One vector is turned by the same rotation once a step. Each row is the vector after some number of steps, and that number follows the row.
The counts run from 0 to 507.
22, -2, -1, -7, 1, 33, 11, 12, 7, -1, -4, 12, 21, -1, -4, -12, -4, 1, -1, -5, 16, 1, 6, -5, 18, -5, -5, -9, -16, 7, -19, -25, -7, -12, -14 => 187
-9, -28, -5, -12, 6, 13, -19, 1, -5, -9, 17, 19, 4, 7, -8, -4, 25, 5, -8, 10, 13, 31, -12, -10, -5, -3, -7, 4, -12, -14, 13, -22, -4, 11, 2 => 277
1, -8, -7, -15, 6, 11, -6, -5, -6, 5, -6, -8, -12, -14, -4, 6, 16, 14, 8, 14, 0, -1, -15, -13, -21, 31, 0, 3, 7, 23, 6, -20, 3, 4, 15 => 172
17, -10, -17, -15, -9, 11, 2, 0, -16, -7, 5, 4, 3, 6, 1, 3, 20, 19, 3, 3, 29, 14, -17, -6, -17, 5, 13, 13, 10, -12, -6, -13, 0, 6, 17 => 501
-6, -2, -20, -2, -18, 1, -6, -3, 10, 9, 7, 9, -1, -17, 1, 5, 3, -16, -9, 16, -8, 2, -15, 15, 6, 4, -16, -6, -8, 9, 17, -30, -27, 8, -19 => 335
-7, -7, -14, -21, -17, 9, 5, -6, 11, -17, 5, 20, 9, 13, 0, -25, 1, -1, -7, 5, 5, -10, -9, -17, 0, 10, 7, -11, -1, 15, -5, -36, -8, 15, -3 => 150
-8, 25, -11, -11, 10, 13, -20, 3, -10, -9, -11, 9, 6, -5, 2, 5, 18, 8, 0, 22, -3, 24, 2, -3, 1, -2, -7, 26, -16, 14, -10, -26, 2, -3, -1 => 78
-9, -14, -22, -15, -14, 6, 8, -9, -10, -5, 7, 4, 2, 4, -5, -30, 12, -3, -1, -9, 4, -2, -12, -1, -8, 1, -5, 5, 7, -2, 0, -43, -12, 5, 3 => 216
3, -5, 0, -14, 2, 4, -5, 1, -17, -15, 8, 10, 10, 3, 4, -4, 26, 0, 3, 9, 11, 29, -7, -5, 1, -17, 0, 1, -30, -4, -1, -32, -6, 4, 9 => 342
20, 26, -12, 3, -29, 22, -2, -7, 15, 7, -11, -9, -11, -9, -4, -1, 10, 8, 2, 4, 0, -10, 10, -10, -17, 19, 3, -19, 14, 12, -5, -15, -8, 6, 0 => 46
-1, 13, -3, -9, -3, 18, -1, 3, 13, -6, -6, -1, 15, 27, 4, -7, 16, 18, -13, 8, 6, -3, 7, 5, -2, 0, 32, 3, 8, 23, 3, -21, -9, 19, -19 => 83
7, 21, -14, -10, -8, 21, -19, 0, 2, -14, -12, -8, 3, -15, -11, -10, 24, 26, 6, 16, 8, -6, 4, -11, -4, 13, 23, 1, -12, 6, 0, -3, -3, -7, -11 => 388
26, -1, -9, -31, 17, 20, 6, 15, 0, -2, 11, 2, 2, 3, -4, -21, 6, 14, 15, 3, -1, -4, -2, -3, 13, 3, 3, -8, 8, 15, -8, -15, 8, 9, -25 => 368
4, 16, -23, -5, -20, 8, 6, 12, -20, -6, 0, 8, -9, -14, -4, -2, -7, -12, 6, 9, 25, 10, -3, 7, -1, 5, -26, 9, 3, -8, -18, -22, -16, -1, 2 => 378
6, 13, 3, -9, -17, -2, -2, 5, -17, 1, 1, -10, -7, 19, 5, 0, 15, 13, -10, 38, 13, 11, -1, -7, -21, 4, 22, 3, -5, 7, -4, -15, 2, -9, -1 => 41
-17, -17, 0, -22, 10, 21, -15, 6, 2, -10, 0, 13, 3, -7, -12, -8, 12, 3, 4, 24, 9, 3, 4, -2, 7, 12, -1, -13, -12, 8, 6, -14, -12, 15, -19 => 210
37, -9, -2, 19, 10, 17, -1, 9, 22, 3, -6, 3, 12, -9, -12, -15, 14, 7, -1, -1, 12, 6, 15, 2, -6, -9, 4, -27, -3, -13, -7, -22, -3, 9, 16 => 470
19, 12, -10, 23, 8, 16, -1, -2, 11, 21, 4, 7, -11, -9, -27, -5, 14, -5, -9, 1, 1, 13, -1, -11, -14, 16, -20, 4, 19, -1, -4, -14, -11, 1, -5 => 356
10, 24, -9, -12, -8, -3, -1, 11, -15, 4, 11, -12, -18, -10, 0, -7, 13, 6, -3, 31, -18, 15, -1, 14, -10, 9, 2, 21, 6, 20, 5, -19, -3, -1, -4 => 484
2, 10, -11, 3, -13, 29, -18, -3, 25, 1, 0, 19, 2, -1, -8, -2, 3, -6, -7, 3, -2, 1, 9, -7, 7, -1, -18, -17, -1, -6, 2, -21, -14, 12, -22 => 271
11, -7, -19, -2, -6, 4, -14, -10, 19, 9, 7, 14, 6, 11, 26, 5, 12, 8, -4, -1, -1, 5, -19, -11, -17, 1, 3, 17, 18, 6, 19, -26, -17, 17, 0 => 459
29, 15, -3, 9, 2, 1, 5, 8, 15, 20, 12, 0, 0, 9, 5, -8, 3, -15, 3, 12, 13, 6, -1, -1, -20, -16, 3, -20, -4, -18, -13, -26, -2, 3, 1 => 224
35, 5, -6, 4, -8, -1, -1, 14, -5, -5, 27, -7, 4, 1, -11, 6, 28, -1, 3, 13, 7, 8, 5, 15, 1, 0, 7, 8, -6, -3, 28, -14, -15, 7, -11 => 465
21, 9, 5, -19, -8, -2, -1, 11, -21, 3, 6, -5, -6, 12, -1, -5, 20, 17, -2, 33, 23, 4, -12, -8, -20, 0, 24, 12, 3, 3, -10, -2, 1, -3, -5 => 40
25, -5, -15, -28, -5, 6, -1, 8, -19, 0, 21, -4, -12, -5, -4, -22, 4, -1, 10, 7, 9, -6, -10, -4, -6, -5, -15, 16, 9, -10, 5, -26, -4, 2, 5 => 218
11, -1, -21, 0, 3, 5, -13, 0, -3, 18, -5, -15, -3, -12, -11, -15, 23, 13, -14, 16, -4, 9, -10, 17, -10, -26, 16, -5, -8, -2, -15, -17, 2, -14, -11 => 100
15, -2, -9, -12, 1, 14, 3, 2, 16, 8, 18, 25, 3, -12, -3, -15, 11, -10, -8, -6, 13, 8, -11, 1, -1, -19, -12, 6, 2, -6, 1, -13, -38, 15, -6 => 338
26, 22, 2, -15, -10, 28, 16, 11, 25, 18, 12, 7, 0, -1, 7, -2, -2, -1, -5, 0, -1, 0, 7, 7, -1, 4, 13, -17, 0, 11, -7, -13, -9, 20, 0 => 489
-1, 6, -4, -8, 8, 12, 1, 9, -11, 7, -14, -10, -4, 2, -11, -39, 16, 8, -8, 11, 10, 2, 1, 4, -9, -17, 14, -9, -5, 1, -25, -20, -10, -13, -25 => 102
-5, 4, -8, 27, -2, 3, 7, 16, 16, 9, -9, 15, 3, -6, 0, -7, -8, -13, -27, 19, 22, 6, -8, 5, -9, 8, -11, 10, -7, 7, -6, -20, -26, -10, -4 => 72
22, -6, -12, -15, -19, 4, -14, 5, 13, -19, 20, 5, 1, 1, -10, -5, 16, 14, 8, 20, -6, -4, 9, -11, 4, 22, 3, -7, 8, 5, 18, -17, 7, 21, 7 => 87
-9, -5, -16, -7, 1, 7, -5, -5, -12, 8, -8, -11, -17, -6, -2, 10, 13, 4, -1, 17, -5, 7, -13, -9, -19, 29, -7, 2, 4, 26, 16, -30, 2, 1, 5 => 173
10, -25, -2, -10, 13, 14, 7, 24, -6, 0, 6, -15, 0, 10, 20, -15, 8, 11, -4, 10, 10, 14, 7, 6, -2, -10, -6, 2, -10, 0, 20, -29, 4, -8, -19 => 61
25, 9, -9, 20, 10, 5, 5, 3, 20, 26, -2, 4, -10, -10, -15, -15, 1, -10, 3, 14, -4, -3, -3, -12, -15, 12, -6, -22, 8, 0, -9, -25, 3, -2, -2 => 290
8, 21, -4, -7, 11, 7, 10, 26, -5, 6, 11, -3, -12, -12, 1, -11, 0, -7, 11, 27, 25, 4, 10, 10, -14, -2, -9, 3, -15, -19, -9, -13, -6, 4, -8 => 445
-9, 13, -16, -4, 13, 20, -2, -4, 0, 5, -14, -13, 4, 14, -8, -10, 17, 13, -7, -3, 4, -3, 0, 14, -12, 1, 15, 29, 16, 19, 8, -21, -15, 11, -14 => 17
22, -1, -32, 7, -14, 12, 11, 6, -3, 20, 1, -10, -10, -12, 5, -10, -1, 4, 0, 2, 6, -2, -13, 21, -16, -1, -6, 12, 18, -20, -4, -24, -4, -4, 0 => 441
11, -7, -1, -4, 7, 20, -11, 3, 16, 16, 11, 13, -17, -20, -1, 19, 18, 3, -7, 16, 7, 19, -9, -9, -13, 16, -10, -8, 1, 3, 15, 8, -16, 16, -10 => 51
6, -16, -11, 2, -30, 1, -13, 1, -1, -8, 2, 5, 1, 0, -9, 2, 11, 2, 0, 23, -15, 10, 5, 12, 7, 26, -5, -16, 15, 7, 14, -27, -11, 8, -8 => 89
32, 8, -8, -11, 4, 29, 2, 6, 4, -7, 11, 2, 16, 2, -7, -9, 24, 10, 1, -17, 12, 9, 5, -5, 10, -14, 1, 4, -10, -5, 2, -17, -4, -4, -16 => 122
25, 15, -17, -3, -17, 19, -2, -4, 17, 24, 6, 2, -13, -11, 6, -1, -4, -4, -7, -1, -1, -13, -12, -18, -13, 12, -13, 0, 18, 19, 4, -15, -16, 3, -8 => 111
-2, -37, -1, -17, 14, 17, -19, -1, 16, 13, 16, 17, 6, 0, -4, -10, 4, 2, -11, 19, 3, 7, -15, -9, -2, 13, 2, -4, -9, -3, 10, -17, -2, 14, -7 => 212
6, -7, 3, 8, 1, 21, -8, -1, 4, 10, -25, -9, -5, -1, -12, -18, 22, 16, -18, 15, 8, 7, 4, -9, -12, -4, 16, -21, 4, 12, -9, -10, -17, -14, -22 => 167
